Each path below is one point turned by a fixed rotation once a step. After each direction that follows a path, write how fast that rotation turns it, in degrees per step (0 if it stays still).
Each turn is a multiple of 5 degrees from 10 to 175, or 0.
Each row of a path follows its step; steps can be skipped.

step 7: [  9 -22  18   5 -24  -6 -25   7  18  -1   1  -8   3 -13   3  12 -10   1
 -15   2   0  22   4  -2 -10  -1   8  11   2   6   4   0  -7  13 -17  -9
  14   5  -1   0  13  -7  10  -3  -9  15]
step 8: [ 22   1  -8   1 -18  17  -6  -3  17 -11  -4   8  -2 -11   4 -20 -17  -3
  -4   0   2  -3  20   1  -4   7  27  10   6 -13   0 -13  -7  11   0   2
 -12  15   9   8 -16 -10  -3   8 -10 -10]
step 13: [ 12  -4   3 -13   2  -5   2  -1   8 -18  -1  -7   2 -25  10  -3 -11   1
  -8   4  17   7 -11   8  -7   4  -6  10 -13 -27  -3  16  14   1 -19 -11
  15  -6   0  17   1  -6  10  -3   3  22]
step 15: [ 19   1 -11   1  -6   5  -1  -7  -7  -3 -10 -13   2 -17   1  11   0   1
  -3   2   4  32  16  18   3  -6  15   1  13   7 -11  15  10  -6   7  -8
   3   3  10  29  12 -13   5   3   0 -12]
step 20: [ 11 -21  10   4  -9  -2  11   2  10   1 -18  -7  -4   0  14   9 -33  -2
  10   2  -1   3  -3   2   2  18  11   9  -5   4  14   0 -11  -3 -29  11
  -9  -8 -10  16  -1  -5   4   4  12  -2]
step 24: [ 11  -5  -5  -3  -6  -1 -15 -10   5  -8  -9  -2 -13 -10   2  -4 -17   0
  -2   2 -15  14   6 -13  -3  23  17  16  -6  12  12   9  10  18 -21  -3
  -2   0  11   5  19 -14  24  -7  -2   1]
step 25: [ 10   0   1   7 -19   3  -2   7   7 -24 -10   3  -8 -21  -2   7   5   9
 -13   8  10  -2  -3   2 -17  14  13 -10  -2   5 -19  -6  -7  14  -4  -1
   4  18   8  16 -24 -14   6  -8 -11 -12]
step 28: [  7 -14  -4   5   1   6  -9 -18  -3 -22  -1  -7  -5 -14   5   2 -15 -19
   2  -9   3   3  -1  25  -9  16  -6   9 -10   6  -5  13  10  33  -1  -1
   6  -4  13  19 -10  -1   5  -8   1   1]
Directions:
[ 2  3 -7 -5  0 -4 -2  6 -3 -1 -2 -2  5 -1 -1 -2  3  6 -2  7 -2  4 -1 -2
 -4  4  0  1  1  0 -1  7  0 -6 -3  3  1  1  5 -2  2  2  4  3  2  3]
40
[ 2 -2 -5 -3  5  4  2  2  4 -3  1 -3 -4  2  2  6  5 -2  2 -8  2  5 -3  0
  8  3 -1 -1  7 -6 -2  0 -2 -2  0  0  0  1  3  1  0  3  2  0  0  4]
20
[-3  1 -4  1 -2 -1  1 -6 -1  2  7 -3  6 -2  1  0 -2 -2  2 -5 -2  3  1  2
 -2 -1  0  1 -2  0 -5  4  1 -1 -8 -9  2  0 -2  3  4  6  1 -5 -2 -2]
170
[-3  1  7 -3  3  2 -1 -2  2 -8  3 -6  3  3 -3 -7  3  2 -4  0  3  0  3  5
  3  1  1 -1 -1  0 -2  0  5  4 -1  2  2  0  2  4  3  3 -3  8 -5  2]
20
[-2  2 -1  4 -2  5 -2  4 -2  1 -2  2 -1 -1 -2  0  0  1  6  2 -1  9  1  2
 -3  4 -1  2 -4 -2  0 -7  1  6  3 -1  4 -4  3 -5  4  6 -5 -1  2  1]
155
[-2  6 -4 -1 -3  1 -3  7  1  3  1  1  0  0 -1 -6 -3  0 -5  0  4  0 -6  1
  0 -5  3  0  1 -9  4  1 -7  3 -1 -4  0  0 -5  1 -3  1  0  2 -5  2]
80
